rotation steps, each row followed by its count of steps:
The counts run from 0 to 903.
[173 159 103 134 114 130 125 110 106 160 186 116 129 170 138 145 147 130
 130 103 165 163 116 103 136 106 102 170 186 107 146 154 100 170 130 128
 174 153 136 100 114 125 166 110]  361
[152 119 108 133 138 129 109 127  98 107 185 140 155 163 111 161 111 149
  87  73 151 100 142 131 137 146 139 146 138 121 183 137 143 164 139 144
 138 166 147 115 150 106 148 197]  835
[172 126 119 137 106 153 153 113 113 150 189 156 170 129 168 114 157 140
  83 118 138 104  95 140 140  86  80 140 112  91 134 147 126 134 137 147
 186 134 123 121 119 163 116  98]  259
[193 106 100 171 149 157 123 103 126 156 169 150 136 155 124 145 149 116
 105  82 111 102  85 110 107 139 108 127 132 131 149 175 120 183 119 172
 143 121 157  91 110 140 131 155]  146
[185 120 122 127 150 151 127 127  84 121 177 136 168 134 126 114 167 134
  92  96 114 120 105 138 143 154 139 157 160  96 147 122 126 144  83 120
 200 119 160 122 148 148 143 122]  580
[173 153  77 165 149 136 138 113 105 109 176 152 132 160 106 147 122 140
  96  82 149 102 111 128 129 132 122 155 166 133 168 195 104 153  94 154
 150 153 119 111 125 127 133 139]  659
[137 140 114 126 161 162 121 115 124 140 187 163 140 162  91 146 124 153
  97 103 126 117  75 150  99 116 122 111 122  65 127 166 125 163 161 144
 166 111 131 146 105 126 157 165]  742
[157 151 106 124 170 137  89 131 135 123 196 163 169 158 152 136 151 152
  89  88  94 126  96 116 156 116 102 135 127 100 140 123 140 161 106 144
 164 128 146 163 121 169 157 129]  66
[124 108 106 115 159 166 129 111 109 141 186 180 134 122 136 135 153 125
 108 109 122 126 121 126 112 144 140 172 157 126 175 154 116 180 162 121
 166 154 124 133  97 170 146 154]  46
[151 169  94 142 159 115 118 116 139 115 188 144 152 146 127 188 135 163
  79  70 129 121 124 116 152 164  90 121 152 109 127 162 148 150  93 133
 146 151 137 121 123  95 133 146]  846
[123 131 111  90 130 133 119 112 122 158 219 132 146 144 117 139 137 127
  94 122 155 172 132 119 112 121 126 150 146 103 162 146 149 152 192 102
 161 135 143 159 111 135 154 162]  718
[151  96 121 130 146 135 140  88  95 164 173 120 163 138 145 181 159 113
 111  81 152 122 151 107 114 145  87 140 159 147 148 141 125 166 164 133
 151 156 152 111 117 115 171 129]  346
[174 109 147 161 144 145 167 109 164 147 177 164 187 109 163 121 153 141
 104  97 141 113 102 105 130 131  78 128 142 107 141 182 134 108 166 135
 158 140 136 110 116 126 111 127]  448
[163 116 132 133 124 127 174 126 119 127 166 160 175 141 139 188 140 132
  90  91 150 137 141 146 128 146  61 128 127 115 148 150 112 144 139 143
 168 181 136 102 100 114 136 148]  861
[143 136 116 101 122 129 122 138 109 116 178 132 135 160 133 117 115 163
 102  86 169 155 112 132 120 167 124 149 180  87 172 155 129 147 159 100
 158 162 148 109 138 103 155 177]  204
[166 138 115 152 148 145 121 112 119 135 181 120 171 151 110 161 138 155
  76  70 151 103 151 137 131 160 144  94 144 101 170 170 144 135 128 144
 114 119 165 143 147 107 135 171]  315
[150 159 121 122 154 139 134 125 134 157 180 122 145 117 111 151 150 140
 120 105 165 161  97 118 111 146 110 135 199  94 134 160 124 129 126 113
 187 130 164 142 104 107 170 130]  546
[144 122  99 150 149 158 128 118 119 143 181 157 132 102 124 133 129 154
  92  78 159  72 122 133 108 157 152 146 169 117 178 197 138 135 148 140
 122 156 135 108 130 114 139 160]  650
[191 125 108 149 111 138 129 126 133 137 194 167 142 166 124 130 139 114
  80 113 125 136 123 135 118 124 126 138 104 124 186 164 123 175 126 167
 135 129 146 120 109 169  96 180]  486
[158 124 119 144 100 140 152 116 143 134 181 148 145 131 121 118 110 144
  91 116 178 112  83 137 111 110 109 145 127  96 164 199 142 137 177 146
 155 142 133  98 131 107 100 176]  634
[146 120 125 124 166 156 145 119 131 140 167 151 176 138  96 159 146 138
  85 106 128 122  70 149 105 140 113 104 118  72 139 157 145 148 151 143
 178 102 161 152 113 129 147 166]  745
[144 163 113 121 121 156 157 108 122 140 155 171 136 140 150 147 158 157
 118  97 157 150  96 135 127 137  98 145 147  83 165 189 109 186 149 130
 168 142 130 125  94 164 111 130]  36
[167 117 106 164 148 138 123 118 113 134 188 150 138 153  99 180 113 136
  93  85 141  95  92 130 101 115  89 114 144 133 139 139 113 156 112 177
 155 128 143  95 105  96 159 167]  329
[116 120 151 124 130 127 138 117  92 148 221 143 159 131 115 157 136 151
 106 101 173 135 165 125 125 128  86 123 174 103 139 135 112 140 175 123
 156 145 127 112  96  91 131 150]  532
[152  84 129 126 179 152 156 102 101 119 187 143 188 125  82 149 152 109
  74 106 121 119 115 141 110 149 123 124 140 116 130 149 132 133 148 123
 199 113 141 138 115 114 148 161]  753
[135 129 122 131 165 158 126 107 114 140 166 154 132 149 116 131 132 152
 136  95 155 142  71 103 105 126  97 148 183 105 146 167  96 160 149 135
 187 121 139 120 104 124 173 140]  552
[150 106 119 139 134 130 125 111 125 117 209 139 171 136  76 141 124 124
  76 122 156 124 133 124 115 124 140 142 135 144 178 162 143 141 159 153
 159 111 155 136 134 118 109 204]  305
[168 125 114 148 135 142 141 105 131 143 156 164 172 133 153 179 160 134
  90  77 127 109 119 126 139 155  80 124 123 141 167 163 132 178 111 166
 148 138 161 128 108 148 120 144]  671
[179 121  83 130 179 147 147 108 113 123 176 141 166 153 148 124 149 132
  80  85 108 120 105 124 130 151 108 148 153 121 126 165 113 129 109 117
 177 157 120 136 136 147 185  98]  246
[168  96 113 122 123 130 134 103 118 145 209 140 153 134 146 104 150 120
  65 121  93 112 104 125 137 139 100 148 107  98 110 143 163 149 160 123
 174 130 126  97 127 129 101 133]  600
[160 127 105 148 135 152 142 107 154 161 179 153 147 121 159 133 133 142
 101 105 157  91  77 116 116  99  86 138 130  94 122 192 146 119 178 143
 158 152 117 116 132 124 153 115]  443
[189 134 104 131 104 127 109 115 102 172 195 107 149 128 160 154 176 138
  87  85 129 118 154 118 148 155 116 139 152 105 139 133 162 165  97 129
 140 137 165 106 139 124 129 125]  167
[141 142 134 102 107 119 134 108 147 150 191 128 159 135 137 174 145 129
  96 120 156 171 126 106 142 145  90 153 136  94 141 144 165 167 166 109
 175 144 164 119 120 105 110 164]  190
[137 113 125 119 173 155 157 104  93  96 156 164 182 146 105 160 147 129
  90  93 137 116 127 145 142 140 118 150 139 118 162 156 112 152 149 132
 201 159 125 144 123 129 142 151]  231
[130 128 125  93 144 131 112 126 134 155 220 141 157 145 117 139 138 135
 104 118 142 174 138 119 112 128 132 144 151  96 165 132 137 147 184 105
 155 138 153 164 104 130 160 173]  719
[182 119 131 142 158 161 145 109  77 139 169 121 191 149 123 141 167 149
  88  75 145  88 135 151 136 129 127 119 142  72 131 145 118 119 128 141
 168 125 146 136 154 114 164 111]  763
[171 111 113 151 121 140 138  86  93 142 177 146 148 134 120 143 171 117
  90  91 126 104 127 112 136 144 105 143 136 132 146 162 128 189 110 163
 163 101 143  95 121 135  80 140]  151
[151 151 123 135 154 127 133 121 134 119 175 149 149 121 141 155 138 149
 121  89 171 151 107  92 135 147  88 163 208 125 160 161 110 133 122 129
 178 168 144 119 111 110 156 139]  24
[153 103 115 130 113 149 141 112  75 184 201 124 135 106 152 145 162 140
 108  89 161 111 141 132 103 152  99 144 179 122 143 130 117 154 129 125
 152 142 146  86 113 114 153 117]  351
